[[-3.52 -1.83  0.99]
 [ 1.62  2.42 -6.25]
 [ 0.28 -5.72  1.90]
 [ 3.68  1.86 -1.77]]
->
[[-3.52 -1.83]
 [ 1.62  2.42]
 [ 0.28 -5.72]]

[[ 5.89 -1.90 -5.56 -0.62]
 [ 0.87  5.67  0.76  3.37]
 [ 1.48 -1.80  1.77 -4.62]]
->
[[ 5.89 -1.90]
 [ 0.87  5.67]
 [ 1.48 -1.80]]

[[ 3.98 -1.73  2.32]
 [ 0.40  4.83 -3.34]
 [ 1.37 -4.25  2.07]
 [-4.22  4.00 -2.09]
 [ 1.49 -0.65  0.42]]
->
[[ 3.98 -1.73]
 [ 0.40  4.83]
 [ 1.37 -4.25]]

[[-0.37  0.26  0.52 -0.43 -0.77]
 [-1.08  0.66  0.39 -0.89 -0.37]
 [ 1.00  5.66 -3.91 -1.43 -2.50]
 [-1.15 -0.06 -0.31 -0.70  1.23]]
->
[[-0.37  0.26]
 [-1.08  0.66]
 [ 1.00  5.66]]

[[-0.50 -2.55  1.25  5.02]
 [-0.49 -2.49 -0.31  4.00]
 [ 0.12  1.03  3.80 -2.35]
 [ 0.01 -1.28 -0.30  4.75]
 [ 0.56  2.03  2.37 -2.29]]
->
[[-0.50 -2.55]
 [-0.49 -2.49]
 [ 0.12  1.03]]

[[ 4.41 -2.52  5.28]
 [-0.43 -0.18  0.05]
 [ 0.12  0.17 -0.16]]
->
[[ 4.41 -2.52]
 [-0.43 -0.18]
 [ 0.12  0.17]]
---
[[1.91 2.59 0.35]
 [3.38 0.90 0.73]
 [1.14 0.39 0.16]
 [2.43 1.97 0.40]
 [1.07 2.85 0.18]
 [5.93 0.25 0.76]
 [1.74 0.63 0.45]]
->
[[1.74 0.63 0.45]
 [5.93 0.25 0.76]
 [1.07 2.85 0.18]
 [2.43 1.97 0.40]
 [1.14 0.39 0.16]
 [3.38 0.90 0.73]
 [1.91 2.59 0.35]]

[[-0.40 -2.97  1.84 -1.04  3.94 -3.82  1.18  1.02]
 [-0.57  3.15 -0.19  0.80 -2.55  1.41  2.61 -5.51]
 [-0.87  4.05 -1.63  1.31 -1.90 -0.43 -0.05  3.14]
 [-2.60 -3.37  4.13  1.24  1.12 -2.87  1.42 -4.61]
 [ 0.45 -1.39  1.35 -2.27  4.56 -3.76  4.40 -2.68]
 [ 0.86  1.22 -1.17 -1.63  2.93 -2.72  1.88  3.33]
 [-0.08  1.66 -1.42  0.79 -1.40  0.65 -1.89  3.89]]
->
[[-0.08  1.66 -1.42  0.79 -1.40  0.65 -1.89  3.89]
 [ 0.86  1.22 -1.17 -1.63  2.93 -2.72  1.88  3.33]
 [ 0.45 -1.39  1.35 -2.27  4.56 -3.76  4.40 -2.68]
 [-2.60 -3.37  4.13  1.24  1.12 -2.87  1.42 -4.61]
 [-0.87  4.05 -1.63  1.31 -1.90 -0.43 -0.05  3.14]
 [-0.57  3.15 -0.19  0.80 -2.55  1.41  2.61 -5.51]
 [-0.40 -2.97  1.84 -1.04  3.94 -3.82  1.18  1.02]]

[[ 3.73  3.70 -2.84  0.55 -0.52]
 [ 1.51  0.88 -1.02  1.06 -2.72]
 [ 1.44 -0.60 -0.84 -1.47 -0.11]
 [-1.77  2.27  0.00  0.12 -5.03]
 [ 1.49  0.32 -0.92  0.11 -1.70]
 [ 0.00  0.02 -0.92 -0.39 -1.20]
 [ 3.81  3.72 -2.85  0.66 -0.51]
 [ 0.00  2.45  3.71  0.27 -5.03]
 [-1.57  2.15  3.53  0.05 -5.03]
 [ 3.68  3.89 -2.20  1.91 -0.73]]
->
[[ 3.68  3.89 -2.20  1.91 -0.73]
 [-1.57  2.15  3.53  0.05 -5.03]
 [ 0.00  2.45  3.71  0.27 -5.03]
 [ 3.81  3.72 -2.85  0.66 -0.51]
 [ 0.00  0.02 -0.92 -0.39 -1.20]
 [ 1.49  0.32 -0.92  0.11 -1.70]
 [-1.77  2.27  0.00  0.12 -5.03]
 [ 1.44 -0.60 -0.84 -1.47 -0.11]
 [ 1.51  0.88 -1.02  1.06 -2.72]
 [ 3.73  3.70 -2.84  0.55 -0.52]]

[[-4.67  3.47  4.47 -5.57 -5.62  1.46 -5.08  0.25 -3.12]
 [-4.99  1.18 -3.13  2.53  3.26 -5.23  5.29  5.28 -5.22]
 [ 1.38 -2.60  0.09 -2.74 -3.64 -0.10  4.47 -4.91  4.67]]
->
[[ 1.38 -2.60  0.09 -2.74 -3.64 -0.10  4.47 -4.91  4.67]
 [-4.99  1.18 -3.13  2.53  3.26 -5.23  5.29  5.28 -5.22]
 [-4.67  3.47  4.47 -5.57 -5.62  1.46 -5.08  0.25 -3.12]]

[[-0.16 -0.17  0.08  1.07 -0.53  0.13 -0.73  1.63 -0.14]
 [-1.68  0.24 -0.02  0.10 -0.21 -0.31  0.20 -0.69  1.22]
 [-1.35  0.27  1.14  2.04 -2.02  1.08 -1.77  2.43  1.82]
 [ 3.83 -0.90 -2.31 -3.79  4.01 -2.26  3.29 -3.93 -4.83]
 [ 2.74  0.64 -0.46 -2.25  1.15 -1.89  1.91 -2.48 -2.55]
 [-0.38  0.34  0.24  0.80 -1.06  1.34 -0.63  0.36  0.85]
 [ 0.67 -0.36  0.78  0.27 -0.26 -0.19 -0.67  1.29 -0.18]]
->
[[ 0.67 -0.36  0.78  0.27 -0.26 -0.19 -0.67  1.29 -0.18]
 [-0.38  0.34  0.24  0.80 -1.06  1.34 -0.63  0.36  0.85]
 [ 2.74  0.64 -0.46 -2.25  1.15 -1.89  1.91 -2.48 -2.55]
 [ 3.83 -0.90 -2.31 -3.79  4.01 -2.26  3.29 -3.93 -4.83]
 [-1.35  0.27  1.14  2.04 -2.02  1.08 -1.77  2.43  1.82]
 [-1.68  0.24 -0.02  0.10 -0.21 -0.31  0.20 -0.69  1.22]
 [-0.16 -0.17  0.08  1.07 -0.53  0.13 -0.73  1.63 -0.14]]

[[ 3.58  1.77  2.79 -5.84  0.25 -1.59  2.72]
 [-2.92 -1.83  1.26 -0.26  0.10  0.60  4.16]
 [ 4.83 -2.68  3.68 -4.91 -3.96 -1.06  4.39]
 [-4.65  0.20 -2.26 -0.13  4.81  1.79 -0.20]
 [ 1.58  2.43 -1.54 -1.08 -4.76 -3.17  2.11]
 [ 5.45  0.06  1.87 -1.16 -1.54 -3.47 -0.38]]
->
[[ 5.45  0.06  1.87 -1.16 -1.54 -3.47 -0.38]
 [ 1.58  2.43 -1.54 -1.08 -4.76 -3.17  2.11]
 [-4.65  0.20 -2.26 -0.13  4.81  1.79 -0.20]
 [ 4.83 -2.68  3.68 -4.91 -3.96 -1.06  4.39]
 [-2.92 -1.83  1.26 -0.26  0.10  0.60  4.16]
 [ 3.58  1.77  2.79 -5.84  0.25 -1.59  2.72]]

[[-2.01 -0.03  1.71]
 [-2.34  0.08  2.39]
 [-0.90 -2.45 -4.57]
 [-2.75  0.15  2.93]
 [-5.69  0.64  6.37]]
->
[[-5.69  0.64  6.37]
 [-2.75  0.15  2.93]
 [-0.90 -2.45 -4.57]
 [-2.34  0.08  2.39]
 [-2.01 -0.03  1.71]]
